Named moves, each a turn or a mirror, and the order they were made in; the first pair answered
Q_271 (before => after):
[ 34 -28  17  -2 -25  -8  21 -10   9 -15 -10 -18   0   8   9  -6 -10 -15
  -3  -6  11  23   2  15   8  -8] => [ 25 -18  21   0 -14 -30  25   0   5 -21 -14  -3  11  -1   3   1   4  -7
  30  -5  15  18  -5  13   5   5]
[  5 -26  -2   6 -22  -6   8  -6   4   4   2 -19 -10  16  -8 -17 -10 -17
   3   0   1  18   7  15   3 -11] => [ -5 -14   3   9 -10 -28  13   4   1   0  -7  -4   2   6 -15 -12   3  -8
  38   0   5  13   0  11  -1  -2]
[-10  -2  -9  11  -2   3   7   7  10  -4   2  -4  -2  15  -2 -24   0  12
  -4  10  -1   8   7  10 -10 -10] => [-13   3  -8  11   3  -5   9  10   6  -7   2   3   3  14  -4 -24   5  15
   7   8   1   4   5  10 -11  -5]
Q_986 (before => after):
[ -4  -3   1   2  -8  -3   1  -4   3   8  -6  -5  -1   7  -7  -5  -3  -4
  -1   2 -12  12  10   0   8  -7] => [  6  -1  11  -3 -10  -1   6  -4   6   2 -10  -1  -6   7   1  14   4  -1
  -6   1   6   5  -1   1   9  -9]
[ 13 -11  -7   4 -17  20  10  -8  -5   5  12 -16  -7  18  -4 -19 -14 -14
 -33  -6 -13  12  11   1  -5 -13] => [ 30   3  14  -6  -4  -8  27  10  -1 -16  -7   5  -3  -1   5  21  15   0
   4  -5  30  -6 -24  -2  -8   2]
[  0   5   1   6   1   7   5   9  15   5  25   9   0 -15  -9   7   9   5
   7 -14  19  -1  -1  -8 -31  -5] => [ -5   1  -6  11   0  10  -1   5  11  11  28   4   1 -13 -15  -6   1   2
   4 -15   6   4   8  -8 -31  -6]
[ -7   0   1   4 -15   6  -4   7  -2  15  -1  10 -13   4   4 -16 -12  11
   0  -1 -17  -8   0  -2  -6   7] => [  6   0   9  -1 -17   8   4   9   4   7  -6   7 -21   3  16   2  -5  11
 -10   0  -1 -12  -9  -3  -6   8]
Q_635 (before => after):
[-22   4  -3 -10  15  -5 -10  12  -6   9  26  -1  10 -11 -16  22  -1  -4
   2   4 -30 -11  -7  -9   1  43] => [ -6 -24   0  -1 -21 -16   8   2   7  12  19 -27  -1  13 -26  -6 -15 -27
   5   3 -34  15   0   5  -1  16]
[  4  19 -10  -4   8 -15   8   1   3   1   2   8  14  -4   4  -9   1   8
  13 -11   1  10   2   1   5   2] => [  9  10  -9  -5   2 -17  13  -1   7   1   1   0   8   0   2 -11   0   0
  10 -12   0  17   1   5   3  -5]
[  2  14 -21  -1  15 -18 -15   6   8  26  -6  28 -17  -2  11  17  10  18
  24   0   4 -19 -12  10   3   6] => [ -3   1 -28   6  -1 -23 -12   0   9  33  -4  14 -17  11   0 -12  -1   5
  31   0 -15  -2   2  16  -1  -9]
[ -4  -2  12  -1 -12 -15  -4   9   8 -18  -9  -6 -12  16  -9 -14  -2 -22
   3  -7 -10  17  21   7 -22 -18] => [ 11  11  23 -12   2  -8  -4  12   9 -31 -11   5 -14   1  10  23   9 -11
 -10  -5  17  -2   3   1 -18  -6]
Q_962 (before => after):
[-23  15   3  -6  24  11 -15  -9 -15   1   1  13  10 -17   5   7  -3  17
 -11   6  -9 -14  -4 -14  10  14] => [ 19 -14  20 -10  -8   3  13 -15   5  -5 -15  -9  -9   2  15  18  -3  -5
 -22   3  21  -3 -14   0   9 -13]
[-10  15  -6  12  21   0  -4  15  -3   9  23  21   7  -4   5  -7  -5  16
 -11  -4  -6  -4  -6  -4   1  23] => [ 22  -3  12   8   0  -7  17  11  14   1  11   5  -8   7  13   8  -3   2
 -23  -5  24   1 -20   8   1   3]
[ 12  11  -7  -3   9 -28   9  10  -9   5  -6  19  17  11  -4  14   8  -1
   9  11  12   6  -8   9  -7  12] => [ 13  -1  -7   1  -3 -31  13   7  -6   6  -8  13  14  20  -8   0   0  -7
  13   7   7  15  -4  15  -7   1]
[ -8  14   5  -3   5 -19   4   2  -2  -8  -8   9   5  -2  -6  -9   8  -5
  27  -6   2  -2   0  -5  -9  11] => [  5   7  12  -6  -2 -19  12   1   1 -12 -13   3   2   0  -2  -3   9 -11
  24  -8  13   0  -4  -2  -8   5]
Then:
Each pair is 2 to 3 moves apart.
[-21  14  -7   2  17  -4 -11   8 -16  -9   8  19   6 -14  -5   9  10   8
  14  -4   1  -5   2  -9   4  12] => [  3 -21  -5   4 -21   3   1  -7  -2   0   7 -11 -14  13  -5  -9 -11 -15
 -14  -3  -2  17  14   4   5 -19] => Q_962, Q_986, Q_986
[ -2   1  10  -2 -23  -8  11  -2   6  -3 -11 -14   0   8  -5 -25 -13  -7
  20  -6   5  28  16  18   2 -20] => [  9  20  13 -18   2  27  -3  -4   6 -13  -3  -5  -5 -12  23  18  -7   8
 -26  -1  23   2  -1   4   7  -4] => Q_986, Q_635, Q_271
[-17  15 -48   2  19   9 -30  -9 -25   7  19  10  10  14  -7 -23 -20  13
  -3   8 -31  10  18 -16   5  -5] => [ 39   7  -9 -12   9 -18   9   1  -5 -23  -6  15  -6   5  18  35  13  10
  12   8  47  -3 -32  -8   4  -8] => Q_986, Q_962, Q_986
[ 21 -23  11  11 -16 -11  29  24  26 -14 -19 -18 -35  10   1  -1   9 -23
  14   0  35  22   8  16   6 -29] => [-49  19 -24  17  32  13 -21  26  -5   7  11   6  -5 -12 -16 -25  -3   4
  17   3 -29   8  39  -9  11  10] => Q_635, Q_986
[ 16  -8   5  -9  -7 -24  15  10  -7  -2  -7  -3  -9   1   6   5   7 -20
   5 -11  19   4 -12   7   0  -9] => [ -7  16  -8 -12  22  -6 -11  10 -18   3   7  11   3 -16   9  12   6  -1
  -7  -7   0 -12  -7  -6   2  13] => Q_962, Q_271, Q_962
[-12  22   2  -3   7  41 -15   9   8  -2  11  28   3 -25   2  -6   7  10
 -20   3 -11 -10 -19  -6  -6  -3] => [-20   5  -2  10 -13  14  -3  10   8   6   4  17  10  -9 -22 -41   4  -4
  16   1 -27  12  -8   1 -10 -15] => Q_962, Q_271, Q_986
[ 16 -14   8   6 -27  19   2 -24  -7   9  -9 -29 -19  28   0 -11 -24  -1
 -38   6 -10  16   5  -3  -7 -30] => [-23  37   4   0  31   1 -16   1 -31  -2  -7  21  12 -13  -1  15   5  37
  11   8  -9 -15  -9 -25  -7  20] => Q_962, Q_986, Q_986
[ 12   7  -1 -12   3  36  -3 -16  14  -1   4   4  -4  -7  16  29  10   3
 -46  13  14  -8 -19 -17   6  -7] => [ 24  -3  12 -11 -10  -2  21  -4  21 -10 -14   5  -4  -4   7  29  25  -6
   3   9  34   0 -33  -8   0 -12] => Q_635, Q_635, Q_986
[-25 -14   5   7 -13 -20   1   4  -5  -2  -1 -11   6  16 -16 -31   3 -23
  25  -4 -25  19   3   7   2  -2] => [-36  19   7  -4  21  -2 -19  12 -15  -8   8  13  16 -12   0   3  14   4
  12   1 -17  -9  -8 -11   5  28] => Q_986, Q_635, Q_986
[-10  21  -9   4  26   8 -44  23 -13  -3   5   5   2 -10 -23   5   2  -1
  11  -8 -11 -21   5  -7  -3  15] => [ 37 -14   7   3 -14   1 -15  17  10 -11 -13 -20 -23  13 -14  11  -2 -27
  -7  -8  23  -4  -5   9  -7 -18] => Q_635, Q_986
